128 stands for zero in the data rows.
Here are some points:
[159 122 162  72 149 116 208 168 120  74 111 123 170  85 146  74]
[102 123 150  95 127 118 154 121 130 101 125 132  91 177 110 137]
[ 79 142 143 108 116 128 145 122 112 255 139 114 100 163 158 118]
[137  87 121 123 127 114 133 115 144 126 141 129 103 104 126  87]
[117 112 127 105 125 150 127 107 138 126 174 110 115 142 125 118]
[103 138 165  93 126 132 129 122 129 108 119 132  87 190 115 126]
[151 124 147 103 113 150 136 113 148 123 147 119 162 111 138 115]
[138 131 142  79 116 112  97 121 112 118  83 142 159 117 161 112]
[128 107 122 123 132 113 124 106 130 123 109 126  94 101 121 104]
[122 204 122 211 161 122 101 116 106 119  77 125  77 142 122 183]
[145 127 175 100 139 127 137 126 125 142 187 127 201 114 121  87]
[133 114  99 190 111 137 117 111 122 120 165 110 194  85 128 122]
[134 180  89 137 128 127 161 158 125  77 153 176  99 119 103 120]
[119 179 115 226 148 120 103 118 109 117  79 117  84 136 119 210]
[183  89 116 211 117 123 131 129 143 126 173 123 102 134 121  87]
[119 126  99 127 119 136 108 176 136  92 112 138 115 142 113 191]
[127  95 136 107 132 114 129 108 140 144 154 132 125 102 120  86]
[131 100 119  96 123 111 110 109 133 131 106 138 120 101 135  95]
[143 121 169 119 128 137 125 116 136 177 178 126 205 118 125 101]
[154 119 123 129 109 153 126 111 146 123 147 113 234  89 151 131]
[ 99 121 182  80 130 122 171 126 127  93 127 127  96 160 116 107]
[ 79 141 169  98 124 126 185 110 106 255 148 113  89 171 189  98]
[140 107 118 135 127 129 119 129 126 135 125 129 131 113 116  86]
[127 146 131 101 119 112  87 108 106 141  75 141 119 140 152 160]
12 more points follow, each with its number after it:
[127 114  99 184 116 129 128 113 124 113 152 113 192  86 126 156] 0
[141 164 153 120 155 152  95 153 128 132 100 148  88 170 124 116] 1
[117 104 110 122 146 110 156 133 138 106 121 140 111 104 119 129] 2
[131  97 115 115 117 118 131 106 138 124 151 124 133  89 126  99] 3
[137 110 117 123 114 129 127 128 129 115 110 125 106 120 116  92] 4
[122 185 111 232 159 111 114 114 108 110  79 122  82 127 116 199] 5
[158 165 160 123 148 152  99 150 128 136 112 144  87 171 123 113] 6
[150 120 149  79 140 124 167 144 124  82 134 116 146  95 135  80] 7
[ 98 207 122 202 152 116 115 106 101 163  82 115  79 147 133 163] 8
[141 128 169 126 138 129 112 118 127 183 195 130 203 133 121  98] 9
[158 110 120 109 120 125 136 140 126 102 111 125 132  98 122  82] 10
[123 115 117 128 126 136 100 160 136 128 125 125 151 144 113 159] 11
Which of these numbered points is nearest to each point below, ignoring the direction in which the first points spread most? Its number follows each.
[121 136  92 184 106 138 122 113 120  98 166 120 175  86 126 151] > 0
[152 123 158  74 146 117 209 170 119  75 115 122 171  84 143  74] > 7
[118 178 110 222 159 112 114 115 109 111  79 122  81 123 119 200] > 5
[166 130 139 116 114 158 121 121 149 128 125 122 165 102 145 117] > 10
[121 113  98 183 107 139 106 116 123 113 136 112 199  90 133 184] > 0
[115 186 114 224 154 119 101 117 108 119  80 117  84 142 116 198] > 5
[129 116 116 108 117 130  93 159 131 118  97 129 142 148 125 186] > 11
[134 139 160 118 154 144 102 142 128 141 112 146 101 159 129 116] > 1
[134 127 104 178 115 143 108 114 121 122 156 114 174  90 132 143] > 0
[149 180 140 155 142 141  99 136 120 123  91 136  82 159 124 140] > 6
[ 82 150 166  90 121 125 193 120 110 254 154 113 110 133 162  89] > 8
[ 79 139 139 119 117 130 163 109 110 255 154 111 109 133 161 109] > 8
[144 168 116 255 144 117 111 111 108 125  88 115  81 140 119 146] > 5
[100 119 122 114 125 133 110 155 129 155 118 119 121 158 126 165] > 11
[119 107 108 120 120 137  97 186 141 107 101 125 133 148 119 235] > 11
[121 109 111 116 121 144 103 155 140 117 127 119 121 154 114 180] > 11
[140  95 110 166 124 127 124 137 131 120 113 125 107 116 119  85] > 4
[ 79 137 145 105 122 130 154 122 112 255 145 116 103 165 159 115] > 8
[ 80 146 158 109 127 126 158 114 110 255 170 117 106 160 160  96] > 8
[108 117 117 112 147 113 159 139 134 101 116 137 105 127 114 151] > 2
[146 117 121 130 109 153 122 111 146 122 137 114 221  89 152 134] > 0
[126 173  95 110 120 130 125 143 119  82 128 178 103 126 117 116] > 10
